In the rows, 128 means zero.
Each path below is one point turned by a fixed rotation once a step. After each direction that follows a path, write how fast that rotation turns it, in deg/step (0 if it stays still).
Each turn is a multiple of 5 degrees from 10 to 175, or 0.
Each row of a path follows its step; steps can be skipped.
Rotation 1:
step 0: [127 120 113 122 137 149 132 128 128 137 144 124 118 123 130 129 130 118
 136 133 122 112 126 116 131 120 132 138 131 117 140 117 129 121 111 146
 124 137 103 130 126 119 122 143 134 132 127 143 125 132 130 118 128 117
 121 129 122 120 118]
step 1: [128 125 131 115 125 121 124 139 143 129 126 134 116 143 127 116 122 125
 122 148 116 136 124 133 129 137 124 110 123 116 138 134 129 149 112 118
 114 131 139 134 136 124 144 120 129 127 130 138 124 128 138 114 127 124
 138 115 116 130 138]
step 2: [122 128 129 122 117 133 133 142 146 129 117 137 133 138 121 146 131 131
 138 125 119 124 115 112 146 122 139 137 130 137 118 122 126 122 138 108
 113 133 139 135 127 135 120 133 119 129 138 135 140 128 119 140 115 125
 135 141 139 129 124]
step 3: [118 122 141 147 131 123 128 135 125 125 120 123 128 135 135 115 140 143
 131 133 130 146 127 126 124 132 134 149 127 119 129 125 128 117 129 132
 127 133 116 128 122 120 129 149 127 137 139 118 135 117 149 123 144 122
 126 128 120 137 109]
step 4: [140 142 111 128 126 114 123 137 142 119 140 133 141 120 129 132 126 132
 118 135 131 133 131 142 146 123 119 126 135 138 133 135 115 127 121 135
 127 134 134 130 107 135 133 123 123 121 127 111 115 117 125 121 125 124
 133 104 134 133 117]
step 5: [118 135 130 128 138 141 138 146 142 130 135 117 135 131 141 132 129 117
 119 119 111 123 126 126 137 127 123 137 124 134 114 120 126 120 134 142
 141 118 124 114 140 150 128 141 132 112 118 140 129 144 129 129 131 133
 133 128 122 137 139]
step 6: [128 137 129 119 124 134 144 128 122 128 132 128 129 139 128 133 117 139
 138 138 129 110 126 120  92 129 113 130 121 116 133 138 131 134 126 132
 111 124 113 118 124 130 145 132 122 118 130 131 123 111 131 130 132 118
 124 127 119 129 121]
step 7: [132 132 118 123 127 135 120 125 138 127 126 109 128 118 128 128 128 122
 126 132 118 139 135 122 134 138 136 125 123 111 129 117 124 135 132 110
 115 126 144 141 132 123 118 121 120 118 135 127  97 127 121 149 123 126
 133 123 116 123 118]
step 8: [127 127 135 133 128 135 122 130 145 128 130 128 127 139 113 130 118 127
 148 141 135 120 129 125 149 114 114 148 123 122 135 122 124 128 125 120
 144 129 121 130 134 121 113 140 132 147 120 147 135 134 133 138 135 128
 119 123 127 133 127]
step 9: [127 121 117 110 143 122 111 124 134 127 130 128 126 142 145 123 137 120
 128 143 117 131 113 130 130 138 135 129 131 131 146 137 125 131 101 128
 126 124 117 119 123 128 140 132 116 136 141 120 139 119 129 119 128 117
 123 137 131 128 118]
step 10: [127 128 123 129 109 127 133 162 128 139 131 135 139 127 126 122 138 129
 122 121 108 126 132 126 144 129 133 128 135 126 139 129 130 132 126 133
 112 133 135 142 124 136 125 120 149 119 138 137 139 137 125 125 119 125
 138 117 123 123 118]
Directions:
[130 130 133 129 129 126 127 130 126 127 126 131 128 130 130 127 127 130
 125 127 126 128 129 126 128 125 129 131 132 126 125 126 128 126 128 130
 128 133 131 125 124 131 129 129 127 126 128 123 129 130 130 128 127 126
 129 126 130 127 131] -> 45
[128 127 127 127 130 129 128 131 125 130 125 127 127 129 129 125 129 129
 130 127 130 128 128 129 125 133 122 127 130 130 129 125 125 129 128 127
 130 132 127 130 122 130 126 129 127 128 131 130 125 129 127 126 127 125
 128 131 127 130 129] -> 120
[129 127 126 129 128 128 130 129 127 127 129 123 128 128 127 125 130 129
 126 126 130 127 127 129 124 129 135 129 125 125 126 129 128 130 124 130
 127 131 127 129 124 128 129 125 130 129 126 127 129 127 127 128 128 126
 128 126 127 124 123] -> 115
Rotation 2:
step 0: [116 138 146 127 137 126 134 130 138  99 132 131 130 128 123 142 143 129
 120 133 140 130 129 117 122 119 107 120 120 124 131 114 116 137 128 122
 133 136 137 135 126 131 127 135 128 128 123 126 110 127 128 136 125 133
 117 130 135 131 140]
step 1: [118 134 128 118 117 131 124 123 134 112 147 135 124 118 122 131 134 140
 123 132 120 128 118 133 120 132 128 124 120 124 146 133 142 129 131 116
 128 138 112 132 123 125 136 150 143 113 125 124 136 123 120 140 117 125
 123 119 125 129 139]
step 2: [119 153 136 119 125 122 125 133 113 130 137 134 142 122 127 143 133 127
 124 133 144 126 128 110 127 113 127 130 118 125 134 123 112 131 130 119
 139 138 117 132 119 118 134 126 130 129 128 127 118 133 109 136 123 114
 134 129 138 130 137]
step 3: [124 138 142 124 117 119 135 122 136 115 150 137 134 135 127 128 147 147
 124 114 119 119 130 122 133 120 126 126 126 127 133 130 119 144 126 125
 128 135 136 120 123 135 142 145 133 124 111 125 129 132 129 145 131 137
 129 120 127 127 132]
step 4: [121 143 118 126 125 125 131 140 134 135 138 145 131 137 127 145 131 135
 116 136 137 111 121 120 138 126 129 124 113 133 134 132 134 122 131 119
 120 136 109 127 133 129 114 145 132 121 120 125 118 130 116 142 112 120
 126 123 130 119 128]
step 5: [113 135 122 129 121 125 140 130 109 124 140 129 130 136 123 129 130 136
 126 113 117 124 123 122 128 107 124 119 117 129 119 146 114 136 125 126
 136 140 127 134 126 119 128 125 130 127 109 129 137 135 104 140 128 133
 128 126 133 138 132]
step 6: [115 139 136 132 123 122 129 141 135 129 142 135 143 125 131 126 136 147
 110 129 125 118 138 113 135 116 135 124 125 121 127 140 123 122 145 125
 129 117 134 133 138 137 123 135 142 124 120 120 124 143 128 129 120 130
 119 121 120 115 118]
step 7: [123 137 116 127 148 125 141 136 133 132 122 138 120 132 119 120 132 124
 117 122 114 117 120 125 143 111 132 125 118 134 133 131 105 132 134 122
 120 137 120 128 133 119 119 137 140 112 125 134 138 129 120 136 119 129
 120 126 137 129 130]
step 8: [115 122 124 145 127 125 128 142 127 118 131 112 131 128 134 131 127 137
 112 138 117 123 141 116 135 122 115 123 113 122 127 147 122 136 134 115
 134 119 132 131 125 119 131 128 132 127 120 141 123 131 107 138 128 127
 111 131 129 125 119]
step 9: [121 132 126 131 141 120 129 136 143 123 135 130 123 112 111 135 140 135
 118 131 116 128 120 112 124 106 130 118 128 120 124 132 119 114 126 121
 128 122 139 131 139 126 118 137 139 118 134 120 138 130 128 131 134 129
 111 129 128 129 144]
step 10: [123 133 119 122 138 125 130 129 125 128 117 130 120 111 132 123 128 139
 121 135 112 127 136 130 137 112 122 142 108 119 138 142 122 135 139 116
 122 119 119 129 121 126 145 137 143 112 139 126 119 125 114 135 128 119
 125 128 131 133 130]
Directions:
[126 126 131 134 126 126 132 126 128 124 126 125 132 126 126 127 129 128
 130 125 129 126 129 125 129 131 128 127 124 126 127 125 129 130 127 131
 126 127 129 132 129 127 128 129 128 130 129 124 130 130 127 130 131 126
 129 128 126 128 126] -> 130
[125 130 127 127 128 128 126 129 130 127 122 131 131 128 132 132 126 132
 129 132 132 126 132 130 128 129 127 130 129 127 127 129 126 129 129 127
 130 125 129 131 127 129 124 127 127 129 128 128 126 125 127 128 127 125
 130 129 126 125 127] -> 170
[132 129 127 126 133 126 129 124 128 129 129 132 130 128 124 129 128 125
 129 127 131 127 125 128 127 124 127 126 128 128 127 125 125 131 125 128
 129 126 131 132 126 128 124 126 126 125 127 128 129 126 127 128 130 130
 126 125 130 129 127] -> 160
[131 127 127 135 128 127 127 126 128 130 127 129 129 131 131 129 130 126
 130 130 126 129 130 126 129 131 129 125 127 130 127 126 126 129 124 124
 130 128 129 124 128 131 127 132 128 126 127 130 128 126 129 131 126 129
 127 132 130 128 128] -> 85
[128 129 133 125 122 129 125 129 129 127 130 127 134 127 129 127 126 128
 129 126 129 129 123 131 132 128 127 128 125 130 127 128 126 128 124 126
 128 131 125 131 127 129 127 129 128 129 127 128 126 127 132 129 125 129
 128 129 129 130 129] -> 25
[126 129 127 130 124 130 128 129 132 128 129 127 125 132 123 131 126 126
 127 128 128 127 128 130 129 131 124 124 125 128 129 130 129 126 127 127
 131 129 131 128 131 130 127 124 129 126 130 128 126 125 126 128 130 128
 130 126 126 131 130] -> 90
